(in the rows, 128 means zero)
Rotation paths and how fast each direction turns (degrees a step)
Each turn is a multiple of 5 degrees from 10 to 175, or 0.
Each row of a path follows its step; steps can be skipped.
Rotation 1:
step 0: [121 135 125 119 111 124 120 114 127 124 120 124 117 123 125 127 130 119
 136 132 135 125 135 135 152 132 125 134 120 127 145 140 123 122 126 120
 138 135 130]
step 3: [109 134 139 132 120 127 123 137 123 123 133 127 121 133 143 118 123 135
 123 136 118 136 141 133 129 127 121 110 135 131 141 122 141 134 130 124
 135 137 131]
step 4: [132 130 132 128 135 135 133 142 128 134 110 138 128 143 136 104 121 115
 138 132 131 126 133 130 135 135 142 121 127 127 128 124 123 135 131 126
 116 128 121]
step 5: [119 103 123 140 131 145 134 128 126 133 120 124 121 124 128 128 129 123
 116 120 131 124 127 148 137 126 122 122 125 143 128 124 126 119 130 132
 123 129 115]
step 9: [129 128 122 131 155 119 123 142 121 126 132 128 132 136 127 138 124 132
 137 118 118 130 124 140 122 114 128 133 138 123 125 130 123 129 120 111
 118 127 135]
step 10: [132 127 125 124 135 134 134 133 132 130 129 115 137 119 126 144 128 117
 139 121 134 125 142 126 129 128 138 116 130 128 121 119 132 114 115 123
 151 123 132]
step 13: [127 126 123 129 117 116 131 118 139 129 133 133 129 126 137 134 123 123
 108 118 123 143 121 129 123 127 121 122 129 144 121 138 120 129 114 122
 145 117 123]
step 15: [119 134 132 129 134 116 134 128 132 127 107 124 121 123 127 124 136 122
 132 120 127 124 120 114 137 114 124 128 125 137 132 143 140 123 133 132
 140 149 128]
Directions:
[126 124 130 130 129 126 131 128 130 132 128 130 131 129 127 126 129 130
 123 128 127 129 131 127 131 129 131 131 130 129 128 135 123 126 126 135
 127 131 128] | 45
[128 128 129 128 133 131 132 129 124 132 134 128 124 130 127 128 127 131
 131 130 132 129 125 128 130 128 128 124 128 130 130 125 128 127 124 131
 124 129 125] | 25
[130 128 132 130 130 129 127 127 130 121 128 127 129 123 121 122 129 129
 127 128 131 129 125 133 125 126 129 126 130 129 129 129 130 125 130 129
 126 127 128] | 115
[129 131 127 131 128 128 131 130 125 127 127 123 130 127 127 133 129 128
 127 128 128 124 128 132 134 132 126 124 125 133 127 131 130 125 131 129
 131 130 130] | 145
Rotation 2:
step 0: [136 145 131 123 124 132 128 120 126 144 120 125 110 136 121 122 125 125
 118 131 135 125 121 132 116 140 134 123 134 123 128 118 134 122 131 125
 131 137 137]
step 3: [135 143 129 133 130 119 122 128 129 132 128 121 127 132 117 131 122 122
 126 135 135 120 123 118 131 125 119 132 148 115 140 127 141 119 138 116
 127 130 128]
step 5: [145 132 141 123 134 132 115 119 126 136 126 130 118 129 123 128 135 122
 126 129 131 133 120 124 127 111 119 124 132 120 120 139 128 124 135 119
 138 137 120]
step 8: [136 118 138 132 127 125 130 123 135 133 123 139 133 131 116 124 130 117
 125 122 138 127 125 127 134 131 123 116 128 105 127 140 129 115 131 128
 130 136 140]
step 9: [138 126 127 126 136 127 115 108 130 141 127 127 137 126 118 127 141 122
 123 136 130 119 120 129 131 124 123 127 136 125 110 125 123 117 126 118
 132 126 132]
step 12: [134 133 138 125 129 133 124 123 135 133 115 140 128 126 119 123 140 136
 123 128 131 113 133 127 122 123 131 120 129 120 123 137 142 109 130 127
 137 134 138]
step 14: [134 127 127 139 128 125 126 123 128 117 133 142 123 138 117 138 139 125
 128 137 120 120 138 139 133 127 123 124 145 126 124 139 137 112 132 123
 128 126 123]
step 16: [137 134 131 126 124 126 116 112 127 120 122 126 129 121 129 143 134 135
 124 121 132 122 124 134 121 126 128 126 145 125 121 133 145 118 129 127
 138 131 142]
Directions:
[132 126 132 125 131 126 125 127 126 127 130 130 123 130 128 124 132 129
 124 128 126 130 128 127 132 127 128 127 130 132 125 128 123 131 125 128
 129 123 129] | 90
[125 129 126 124 129 125 126 122 128 126 132 127 134 129 125 132 124 129
 127 130 130 133 126 126 132 125 130 129 131 127 128 129 131 130 124 126
 128 126 130] | 60
[131 129 125 126 133 133 129 128 128 133 128 122 131 127 132 129 128 127
 128 132 128 129 130 129 128 131 126 126 130 127 128 127 124 132 126 122
 130 129 126] | 170
[127 134 126 127 128 129 127 126 130 126 126 130 124 134 128 131 126 133
 128 126 128 123 131 132 131 130 128 124 127 133 131 126 130 128 125 125
 130 128 128] | 25
[125 133 129 133 128 125 127 128 125 125 129 131 131 129 125 130 130 125
 130 134 125 126 128 131 126 127 126 131 126 129 130 127 124 132 131 126
 128 124 125] | 95
[124 124 125 125 129 126 125 127 129 130 126 130 127 131 131 130 134 123
 130 129 125 128 124 129 131 132 129 125 131 125 131 126 130 130 131 130
 126 129 129] | 55
[127 126 132 128 130 128 129 132 131 128 127 132 129 127 128 128 129 128
 127 128 130 127 134 122 130 125 127 127 129 125 135 133 131 132 131 126
 131 125 129] | 160
Rotation 3:
step 0: [133 128 128 124 113 131 143 141 117 137 128 135 126 120 130 123 135 126
 125 116 123 121 141 136 135 125 132 130 125 133 126 128 135 115 124 138
 135 142 117]
step 6: [130 132 107 134 128 130 121 133 135 122 124 137 131 125 118 126 136 126
 118 131 113 134 135 127 142 140 124 113 116 117 128 131 131 123 134 131
 129 129 120]
step 7: [130 139 128 133 131 126 124 125 111 121 120 139 131 130 130 137 112 137
 118 121 135 138 115 131 136 135 119 128 130 117 130 126 123 140 116 125
 133 130 134]
step 9: [138 124 125 132 137 136 117 134 134 146 137 118 123 144 132 131 133 115
 130 137 122 128 128 127 126 130 136 134 126 149 131 132 129 127 132 124
 120 128 124]
step 10: [129 112 135 138 140 136 120 136 128 109 117 128 136 129 130 119 139 136
 132 133 122 133 134 131 132 118 132 127 118 127 138 127 129 136 134 117
 131 124 127]
step 11: [121 134 125 134 128 119 133 122 122 126 121 137 133 111 127 135 130 134
 130 127 133 127 139 140 135 127 118 115 114 124 112 130 126 117 126 113
 125 133 132]
step 14: [145 117 122 135 133 129 127 119 143 138 138 112 138 129 119 132 133 132
 128 131 123 129 133 126 138 115 124 135 124 128 126 114 126 126 121 124
 132 120 119]
step 16: [114 132 144 122 124 130 134 127 116 121 131 126 138 116 132 120 135 128
 144 133 134 126 134 135 121 139 133 114 125 129 133 142 124 128 122 128
 127 123 130]
Directions:
[126 128 131 128 123 131 131 128 124 127 129 125 128 131 129 132 126 130
 134 128 131 126 125 129 129 132 130 128 130 130 126 131 131 124 130 131
 127 133 125] | 90
[131 129 131 131 126 126 126 126 126 128 124 132 132 125 126 130 127 129
 130 127 127 126 128 128 126 133 129 128 127 128 122 126 131 133 130 130
 126 121 127] | 85
Rotation 4:
step 0: [137 129 111 133 134 138 127 116 127 141 130 126 131 124 136 126 143 121
 117 139 129 135 139 126 120 113 128 139 124 130 127 123 132 126 117 135
 122 132 123]
step 1: [127 115 111 131 138 134 125 126 136 146 135 127 127 116 124 135 131 126
 123 137 121 127 126 136 120 124 129 126 118 141 137 136 134 128 124 139
 114 128 137]
step 2: [123 124 119 136 137 127 118 142 136 140 133 132 126 119 124 135 120 128
 143 138 127 126 134 134 133 129 133 110 132 139 118 133 120 133 132 135
 117 129 137]
step 6: [129 116 131 134 127 138 122 131 122 142 130 135 133 134 127 136 135 118
 140 135 132 129 130 123 133 128 126 112 137 134 130 111 127 113 123 143
 118 130 131]
step 7: [128 136 120 136 120 139 134 134 125 140 114 129 125 123 132 138 139 125
 123 132 125 136 132 128 135 126 138 116 137 139 132 109 131 127 139 136
 119 130 125]
step 12: [139 134 122 138 139 131 130 122 132 143 124 114 134 124 128 142 132 118
 121 121 127 130 135 123 137 114 128 139 123 132 130 126 130 131 113 142
 124 127 131]
step 15: [134 132 126 139 135 126 131 131 127 134 120 132 118 128 145 132 127 121
 138 130 136 132 145 137 135 121 137 121 120 111 127 128 127 133 141 135
 123 141 127]
step 16: [138 116 125 141 128 124 134 113 126 131 126 126 127 128 136 128 135 128
 128 133 121 121 145 124 141 116 136 141 118 119 126 131 130 125 140 135
 120 132 134]
Directions:
[122 127 127 128 125 132 126 127 126 129 132 126 126 129 130 127 126 124
 127 134 124 126 126 129 123 125 130 129 131 127 125 128 124 129 130 128
 127 130 133] | 20
[125 128 130 128 130 126 126 126 135 127 124 127 127 130 129 127 122 123
 125 128 133 123 133 126 129 129 127 127 128 127 128 126 124 127 125 128
 124 127 128] | 110
[126 125 127 125 134 128 130 128 126 131 127 130 131 126 128 125 127 127
 133 130 130 129 123 131 124 133 124 127 127 127 133 128 125 125 129 128
 125 131 128] | 85
[125 129 127 129 129 132 122 129 126 131 126 126 133 126 127 129 125 132
 126 130 127 126 127 125 130 128 129 129 127 132 134 126 126 129 128 133
 130 124 127] | 65
[129 130 126 127 125 130 128 129 125 128 128 132 128 128 133 125 124 128
 129 128 129 133 131 130 128 129 131 123 132 129 128 123 125 128 125 124
 128 126 121] | 95
[129 131 128 128 125 132 122 132 130 126 130 133 124 130 127 131 125 126
 134 129 130 126 126 126 128 132 129 126 130 129 128 130 133 126 129 130
 127 131 128] | 90
Rotation 5:
step 4: [130 128 134 139 128 122 132 137 120 145 125 127 118 122 126 118 124 120
 128 115 128 128 154 133 138 132 133 127 122 129 124 127 131 120 129 132
 110 121 110]
step 7: [141 116 134 146 131 130 136 117 118 140 119 119 127 132 143 128 131 126
 124 115 121 120 125 133 127 145 125 124 129 122 135 142 129 130 135 140
 124 125 131]
step 8: [134 129 146 139 131 115 123 130 128 128 118 141 131 120 135 120 140 119
 123 127 122 124 136 142 128 138 137 123 122 135 130 140 129 122 145 143
 117 132 127]
step 10: [113 128 111 146 126 143 135 128 119 147 123 121 116 135 125 120 127 131
 140 123 128 132 135 127 126 133 132 124 119 129 122 131 132 125 127 132
 115 124 116]
step 11: [127 132 119 133 127 142 126 133 129 141 120 123 128 125 136 135 135 126
 129 128 128 140 113 138 127 141 132 130 119 124 140 152 129 128 135 134
 113 125 115]
step 12: [135 124 130 130 123 116 143 111 132 130 125 136 129 118 126 138 138 125
 127 130 124 135 119 141 133 144 121 117 126 125 136 149 124 134 125 136
 114 126 131]
step 14: [112 136 128 147 140 135 120 130 124 136 119 147 127 129 133 106 135 120
 128 127 124 125 131 135 121 128 133 128 110 126 126 132 125 124 138 134
 126 136 126]
step 15: [113 141 118 126 133 134 134 121 133 139 114 133 122 132 127 114 137 133
 129 135 135 135 122 141 143 126 133 120 123 122 114 137 121 136 132 139
 118 126 118]
Directions:
[126 125 132 126 124 122 124 127 123 127 131 129 129 122 130 131 129 124
 127 129 127 127 129 128 132 130 129 127 128 130 125 128 130 128 124 130
 127 125 126] | 85
Rotation 6:
step 0: [140 133 142 148 126 112 136 135 130 140 122 116 129 131 141 136 134 120
 123 117 123 130 121 135 127 127 117 135 123 132 125 142 147 126 119 129
 123 125 127]
step 1: [128 143 140 129 117 125 121 142 109 125 129 134 116 122 132 129 115 135
 120 122 125 128 129 143 142 133 138 135 121 130 121 133 140 123 133 125
 139 113 136]
step 2: [130 131 133 132 137 118 122 141 134 133 129 139 135 126 138 117 128 126
 117 121 125 149 117 138 118 133 121 117 130 135 130 142 137 110 118 125
 140 129 133]
step 4: [119 128 129 114 128 119 127 142 124 132 125 125 134 132 152 136 118 132
 128 127 134 125 118 133 121 136 121 132 118 141 122 141 112 110 124 124
 136 134 137]
step 11: [121 139 136 116 115 127 142 147 134 137 134 111 127 137 131 131 117 129
 115 131 124 128 124 130 137 127 150 143 134 128 125 131 125 124 125 128
 124 118 133]
step 12: [123 138 139 137 138 114 134 136 130 130 130 131 142 136 134 137 125 129
 133 122 134 128  95 133 121 121 133 130 129 136 122 135 139 126 136 124
 123 123 139]
step 13: [123 150 137 123 117 133 132 142 134 132 132 136 126 125 133 118 117 134
 121 134 121 136 118 131 146 128 129 128 131 130 119 129 143 141 133 108
 125 133 121]
step 14: [120 134 130 118 138 132 133 131 128 125 131 140 132 135 138 116 112 127
 117 128 125 140 105 120 130 131 131 117 134 139 129 140 121 116 138 143
 125 125 133]
Directions:
[129 122 129 127 127 131 124 125 129 126 127 129 126 129 131 128 126 131
 129 124 131 132 131 132 130 128 125 128 127 132 129 127 126 129 122 127
 130 129 134] | 25
[127 130 130 128 126 123 132 127 130 131 131 128 130 128 125 125 128 129
 125 128 130 129 133 130 131 127 121 127 128 127 127 129 130 133 124 129
 124 130 125] | 140
[126 127 128 128 127 126 127 126 129 126 125 133 131 130 129 129 124 130
 129 134 128 129 126 125 131 128 126 129 123 129 128 126 125 126 127 130
 130 134 123] | 35
